First come named turns, each shown by rows before and after it. For each pair of rows after them, which turns, in which order, take the first row to the second? The first pair is done for you.
J_20 (before => after):
[ 16.5  18.5   7.0   6.8 -14.5  12.2  -1.5 -10.8  -3.4  -4.8  21.9   1.6
   3.7   4.7  11.3  -1.4 -16.2 -20.0   6.4  14.9   2.5 -11.0   6.5   2.3
   7.1   1.9  -9.9   5.7  -0.8   1.7 -20.9  -6.2   9.1  -4.7 -26.3   3.7
   0.3 -13.6  -9.8  -8.7  -4.7 -18.6  10.3 -13.2   7.3] => [ 10.2  22.5  10.3   6.9  -6.2  12.0  -3.4  -3.2  -3.7 -10.2  17.5   2.2
 -10.6   7.3  13.0  -0.2 -19.7 -16.8  10.1  14.4  -4.9  -7.0  13.7   1.9
  14.0   2.5  -8.2  -1.3   0.4   5.2 -12.4  -8.1  17.6  -3.4 -15.6   7.3
  -3.4 -20.6 -10.3  -6.5  -1.1 -20.7   9.5 -19.5   7.7]
[-29.6  -3.1 -12.4  11.3 -10.9   3.2 -27.8 -15.4  16.3  -8.2  -0.3 -12.1
  32.8  -8.9   1.2  -9.1  10.7   7.2  -4.7  49.5 -12.3   5.0   3.0   3.1
  -5.6   2.2 -25.8 -10.5  -9.1  13.0  -4.9  23.7  22.8   9.1   2.3 -16.4
  29.1   3.6  13.9  -6.3 -17.7 -29.3   6.2  -1.6  -3.7] => [-22.7   3.6 -18.4  12.7 -11.7   6.9 -26.7 -15.4  16.3 -10.6  -4.7 -12.0
  27.8  -3.1  -3.3  -1.5  11.9  -3.0  -2.9  49.7 -14.5   1.4  18.7  14.8
  -6.5  -5.9 -24.7  -7.0  -8.5   9.2   2.2  20.5  19.9  -0.5   5.7 -12.4
  33.9   7.6  19.2  -8.4 -14.8 -28.4  -2.7  -5.6  -2.2]
[  2.6   3.6 -12.2  -4.3  14.3  -9.5   3.7  19.4  -9.6  -3.4  -9.1   1.1
 -18.2  25.4  -9.2  11.9  -0.5 -18.4  -1.7 -20.4  -2.5   3.1   8.2  -8.0
   2.7   7.7   6.1  15.8   1.6 -10.3   4.7 -17.1  -6.1  -4.6   3.8  22.1
  -0.4  -3.4  -4.8   8.1   5.5  19.7 -21.1  -2.8  -6.7] => [ -6.5  -9.1  -1.7   1.5  10.8 -10.8   2.3  22.8  -8.5  11.0  -4.9   0.3
  -9.6  12.6  -1.1  -4.8  -1.2   6.5 -14.8 -20.0   1.5   6.9 -19.7 -31.9
   0.4  18.3   7.2  10.7  -7.9  -2.9  -7.3  -9.2  -0.9  11.7  -5.3  13.8
 -13.6 -13.4 -16.6  11.1  -2.0  16.6  -6.2   6.2 -11.8]
J_742 (before => after):
[ -1.8   7.8  -0.7   0.6  -6.8  -0.7   4.9  -0.8   4.1   5.6 -10.7  -3.7
  12.7 -16.8   1.2  -9.8 -10.5  -6.3  -6.4   7.7   2.9  -3.6  -2.3  -4.1
   4.8  10.9   0.5  -8.6  -2.5   4.1  -3.8   8.8   4.6   1.0   8.5 -16.7
  13.0  -7.5  15.2  -2.4  -0.3  -9.5  -2.4   5.4  -0.4] => [ -2.5  11.2  -1.0   3.1  -6.1   1.0  -1.7  -1.3   2.8   4.9  -9.4  -3.4
   7.4 -13.8   1.8  -7.4 -10.7  -6.0  -6.4   9.8   2.6  -2.4   1.3  -0.6
   8.7   8.2   0.8 -10.5  -0.1   7.4  -3.6   6.8   7.6   0.7   8.3 -12.7
  13.1  -8.5  15.5  -3.0   1.8  -7.6  -1.1   5.4  -0.2]
[ 6.7  9.4  2.0  4.7 -2.5 -0.9  1.6  3.5  1.8 -6.3  6.7  1.1 -5.9  3.3
 -5.5  0.5 -1.2  0.8 -4.6 -5.3  1.2  3.1  0.7  5.2 -7.0 -2.7  2.5  6.0
 -6.9 -1.3 -0.7  1.9  4.8  3.6 -3.0  5.9 -1.0  5.1 10.0 -3.7 -6.0  4.2
  0.1  4.3  9.6] => [ 4.4  3.5 -2.1  2.7 -1.0 -0.7  0.6  3.3  1.7 -3.6  3.2 -1.7 -5.1  5.0
 -8.7  0.6 -2.7  1.7 -4.0 -7.8  0.3  5.7  3.2  5.8 -4.6 -4.2  3.0  5.5
 -3.2 -2.0  0.4  3.1  0.1  0.9  1.0  3.6  2.5  6.5  8.9 -0.9 -5.3  6.3
 -4.9  1.5  8.4]
[  0.5  -0.6 -15.1  19.4 -21.9  10.3   4.6   4.1  -4.1   5.3  21.2  -5.4
  18.9  -9.4  13.1  10.7  -6.0 -12.8 -19.1   6.5 -10.5   6.4 -38.0   2.1
  -1.7 -10.4 -19.1  11.5  12.4  -9.7 -23.8  -4.6   0.8  -1.7 -16.3   7.7
  -6.3 -20.2 -18.6   1.4   5.4   8.7   5.6  19.8   5.9] => [  2.3  13.0 -10.7  18.5 -17.8  13.6  -3.5   4.7   0.7 -22.1  18.9  -1.8
   3.3   2.0  15.8  12.7  -9.4 -17.7  -4.8  16.6 -25.0  12.2  -2.6  20.3
  15.6 -14.4 -17.7   3.8  13.7  -8.9  -9.6  -5.2  20.0  -8.3   6.4  22.6
   3.3 -22.4  -2.0   2.2  17.4   7.7  -6.8   3.9   4.6]
[ -6.5 -11.3  -2.7  -6.6  11.0  -2.6  -5.8  15.0  -2.3  -9.0 -10.6  -0.4
 -19.9   3.5   3.5   0.0   2.4  11.1   5.8 -13.5  -6.5   2.9  -2.3  -1.7
   2.7   0.7  13.7  -9.7  -4.3  -3.9   9.5  -6.5   1.2   1.2  17.2   9.0
  -1.8  -6.8  -1.6   3.0  15.6  21.0 -11.8  -3.4  -1.5] => [ -6.8 -15.4   2.5  -6.7   8.5  -9.5  -1.3  11.9  -3.5   7.7  -0.6   3.3
  -8.6  -3.7   3.6  -7.1   0.8  12.7   0.9 -14.9   4.9  -0.9 -22.5 -19.5
  -5.5   3.8  11.6  -4.8  -6.7  -3.5   1.2  -5.6  -5.6   6.6  -2.5  -1.0
 -13.2  -8.7 -11.7   5.8   5.8  20.2  -0.6   6.4   0.5]
J_691 (before => after):
[-16.6  26.1   8.9  14.8   8.8   4.3 -16.9   6.8  -6.8 -17.8  26.1   4.0
  12.4  -9.8  -6.1 -10.3   8.6  -0.6 -15.1  -9.9 -14.3  -7.1   0.9   1.3
   1.9   0.5  -9.3  -1.5  -3.1   9.3   6.5  -7.7  -1.4  13.8  -5.5   7.5
  -7.0  -8.1  16.5   0.4  -2.3  -2.4  21.9  -6.0   9.0] => [-19.0  19.3   2.6  12.5   7.8   5.3 -12.8   5.5  -7.0  -9.8  20.2  -0.8
  19.0 -17.8  -9.9 -11.1  10.4   6.5 -20.8 -12.3  -8.5  -7.9  -5.6   3.0
  -7.6   1.4 -11.1  -3.2   3.4   7.9   2.5   3.6  -6.9  24.1  -6.9  -4.5
  -5.0  -4.1  10.3   0.0  -5.4   0.0  15.6  -3.3   5.6]
[  2.5  15.4  14.8  21.5   4.8   6.7   3.3  -6.4   8.0  -0.5  10.0  -2.2
   5.4  -3.5  14.3 -28.6  -7.1  16.6   5.0  17.7 -22.6 -16.0   0.4   0.2
   8.9 -14.4  -1.5  -8.6  -0.2  -0.9  -4.2   1.3   9.3  -2.4  14.5  -9.0
   6.5  -3.0   4.5 -22.3  -9.5   4.1   9.9   2.7   5.5] => [  2.5  11.8  13.4  19.9  -0.6   2.7  10.0  -5.9  10.0   2.1  12.7   0.8
  10.1  -5.8  12.1 -25.0  -3.8  17.3   2.6  22.1 -20.6 -18.5  -2.2  -3.3
   8.5 -15.3  -5.2  -8.6   1.7   0.4  -5.2   2.3   5.7  -0.1   9.5 -15.8
   8.6  -0.8   1.1 -20.5 -14.2   4.5  10.5   4.4   9.4]
[ -9.1  -4.3  -6.1  -3.4  30.0  13.0  -6.7  20.3  -7.2   4.8   7.3  -6.6
   2.8 -38.9  -7.1 -22.1  -0.6   8.6   1.3 -19.0   5.8  14.0 -20.7 -18.3
  17.2  -5.1  13.0 -16.6   7.2  -4.1 -21.3  -6.5   8.8  25.2  30.6 -23.5
  -9.1  -6.9 -20.5  20.1 -17.1  13.7  -1.4  31.2  -6.1] => [ -3.4  18.5  11.8  -3.7  24.6  15.9 -15.5  23.7   0.2  -6.9  17.1   4.6
 -17.4 -15.4   1.1 -19.0 -16.0  -8.9  15.8 -17.8   0.6  10.3  -7.3 -22.3
  34.6  -6.3  14.2  -4.5   4.7  -2.4 -20.7 -26.0  17.1   9.8  26.5   9.0
 -22.3 -20.0  -8.4  20.0 -11.5   8.3   9.0  24.5   6.2]
[ -6.9   2.8  -8.9  -0.1   3.2   6.9   1.1  -3.1  -6.6   1.1  -3.6  -3.8
   0.6  -2.1  -8.4  -0.9  -1.2 -14.0  -8.8  -3.0  -1.7  16.5  17.4   2.1
   6.4 -21.3  -0.4   3.0  -4.6  13.1   8.2  10.3  -6.7  15.8   9.1  -5.2
   0.1   4.2  -5.1 -13.3  -2.8  -7.7 -12.1  -3.1 -11.9] => [ -1.3  14.4  -1.5   2.9  -0.3   8.5   2.7  -4.4  -4.6   0.4   3.3   3.1
  -5.2   2.9  -1.9   1.7  -4.6 -25.9  -5.4  -0.3  -1.8  14.3  18.6   0.4
  14.7 -20.0  -4.5   9.5  -5.4  13.9   6.0   3.1  -5.1   9.7  -5.5   5.9
  -5.2  -4.9  -1.5 -16.0  -3.6  -9.0  -6.0   0.5  -5.7]
Now pairs of rows:
Between the rows of a pair lie 2 to 3 turns.
[ -5.2  27.9  21.8  15.2  -8.2  -0.9 -11.9 -15.6  22.7  -1.3   9.0  -7.1
   5.2  18.7   0.3 -10.6 -16.0 -16.5 -11.2  15.3 -30.5 -17.9  32.1  -5.9
   8.8   1.2   0.6   0.3  -6.8 -16.5  13.5   3.0  39.6   5.6  -3.5  -4.2
 -14.8  -9.2  28.6 -32.3 -17.9 -42.3  21.8   1.1  -6.5] => [ -0.9  30.7  15.4  10.9 -14.6  -2.1  -7.1 -16.4  24.3   8.2  10.7  -6.1
  14.0  17.6  -5.6  -4.0 -13.3 -27.2 -10.5  16.8 -24.7 -17.9  30.2  -1.3
   4.1   0.7  -1.4   5.6  -3.5 -19.6   6.6  -0.4  32.9   1.6 -13.3 -13.8
 -16.2  -1.1  30.5 -35.8 -25.9 -42.2  22.5   3.6  -3.4] : J_20, J_20
[ -3.0  10.9  12.4  -0.5 -19.5  13.7 -10.6  -5.8  14.6  12.3  17.6  -4.9
  31.8 -28.1   0.7  -9.2  -1.4   6.3  -5.3  24.3  28.4   3.2 -13.8  -1.8
  -9.6  10.4 -11.8 -10.6  13.8   5.7 -20.5  17.9  17.4   5.9  -3.5 -24.6
  27.9  -0.3   1.2  -1.5 -23.0 -11.6  10.9   0.8   3.9] => [ -0.3  31.1  28.5   1.6 -20.7  13.9 -16.7  -3.8  17.6   1.1  29.3   6.5
  12.5 -12.4  10.2  -5.3 -12.8  -6.7   5.3  25.5  21.6  -0.4  -6.3  -1.8
   9.9   8.3 -10.2  -5.8  10.2   7.9 -20.2   1.3  22.3  -5.8 -10.2   5.0
  13.7 -11.4  10.5  -0.3 -21.1 -15.2  19.8  -8.5   9.0] : J_691, J_691
[ 20.6 -33.3  -9.4 -10.0  -0.1 -17.8   9.6  -8.3 -13.2  18.2   8.7 -17.7
  -6.5  -3.7   0.3  22.8   5.8 -12.5   0.5 -14.1   3.5  -8.2  16.5  11.3
 -50.2 -29.5   5.5   5.0   9.9 -21.1 -11.8   9.6 -24.1 -23.3  -4.6  -7.2
  -2.5   6.9   3.6  12.0 -14.0  31.2 -19.5   5.2  32.4] => [  1.8 -47.0   9.7   0.6   5.3 -20.3   1.4   3.1 -12.1  18.9   7.3 -14.0
  -4.8 -14.1  20.7  -3.1  -1.1  21.1  -9.9 -15.8   2.3   0.7 -10.1 -21.9
 -42.3  -9.0   8.7 -15.0  -7.0 -11.3 -16.6  19.2 -15.4   1.5  -9.8  -8.3
 -19.0 -10.6 -11.1  13.9 -14.5  30.2   5.5   9.9  23.6] : J_20, J_20
[ -1.7  -7.2 -18.2   4.4  20.1   2.4   2.1  -4.4   1.6 -23.4 -23.6 -10.8
 -14.3  -6.7   6.3  -2.1   1.8  17.7  11.6   8.1 -18.6   4.3  12.9  26.8
  18.3 -12.0  -4.9 -11.5   8.8  -9.7   0.8  11.5  11.5   3.5  32.3   1.6
  13.6   1.4 -12.7 -13.4  -4.3 -21.1   0.4  -1.4 -20.3] => [  5.6  -1.0   7.4   7.6  -1.7   1.5  16.4 -14.8  -0.3  12.3   6.6   1.8
   0.1  -5.0   3.8  -2.7  -3.5   3.0   8.3  -1.2   6.9  -9.2 -29.4  -3.8
   6.7  -3.0  -6.3  12.0  -2.4  -6.3 -27.8  -3.4  -6.3  -4.5 -26.8   7.0
 -16.7  -4.7 -18.9 -13.7 -24.2 -21.4  30.3  18.4  -8.0] : J_742, J_691, J_691
[  6.9  31.5   9.2  -0.8 -27.0  22.7  -2.9 -21.5  10.0  -0.3  23.3  11.4
  20.1   9.0  -3.1   7.7 -19.7 -25.2   7.3  36.6  20.2   2.9  26.6  23.4
  17.2 -16.1 -18.5 -11.1   6.4   8.7 -18.0 -11.4   9.0  -3.5 -17.7   3.7
  12.4  10.9  11.8  -5.6 -23.1 -18.0   5.1  -8.2  17.7] => [-18.6   8.1  22.4   9.0 -11.2  19.5 -14.4  -4.9   8.9  -9.4  17.7   5.6
  12.1  -2.5  20.1 -22.6 -24.3  23.0  -5.0  31.6  14.0  18.5   0.8 -14.8
  27.7   0.8  -6.8 -36.4 -11.7  16.7 -17.5   6.3  24.7  23.0   0.6   5.7
  -0.9 -14.3  -7.7  -0.8 -16.7 -19.7  24.6  -5.1   3.8] : J_691, J_691, J_20
[  9.6   3.2 -16.1  -8.7  -3.7  -9.1  10.6  -6.5  -4.9   8.7   4.5   1.8
  11.5   0.1 -20.5  13.6   7.3 -15.3   4.0   0.5   8.4 -11.9  11.2  19.5
 -11.5 -11.2  -2.4  17.6  11.4 -13.9  -1.6   1.1 -26.4 -15.0  -8.5  -8.2
   8.8   8.5   4.6   5.7  -2.1  14.8 -12.0   5.6  -3.1] => [ -8.2 -13.7   2.2   2.6   0.7  -7.6   4.1   5.1  -3.2  14.2   6.8  -0.5
  16.3 -17.7   2.5 -13.7  -2.7  24.9  -8.0  -6.2  12.4  -1.2 -24.1 -15.9
  -7.6   6.1  -0.3   2.3  -4.8  -0.7  -9.0   9.4 -16.6  11.1  -9.4  -9.1
 -10.8 -13.6 -18.8   6.5  -6.6  15.5  12.9  16.4 -10.6] : J_20, J_20
[ -3.3   0.4  12.0   4.1   9.3  -5.5  -5.1   6.8  -3.5  -8.3   6.0   3.1
 -27.9  20.5   8.2  -5.8   0.4  -3.5   0.2 -22.2  -4.0   4.1   0.9 -14.0
   7.2   7.0  10.3   8.5  -7.8  -5.7   1.5 -13.1   8.1  -6.2   5.0  30.8
 -15.5 -15.3   1.4   8.9   9.6  13.5  -2.0  -9.6  -1.8] => [ -3.7  -7.5  11.3   4.3   9.7  -7.0   1.9   5.5 -12.4   6.0  10.1   0.3
 -13.5  10.3   3.3  -7.5   6.7   1.8  -7.1 -28.3   6.1  -2.5 -16.4 -24.6
   0.7  10.3  10.5  11.6  -6.4  -4.3  -6.2 -11.0  -3.1  -4.5 -11.3  23.5
 -25.4 -13.7  -5.4  12.8   2.8  15.1  -0.2   1.1   1.6] : J_742, J_742
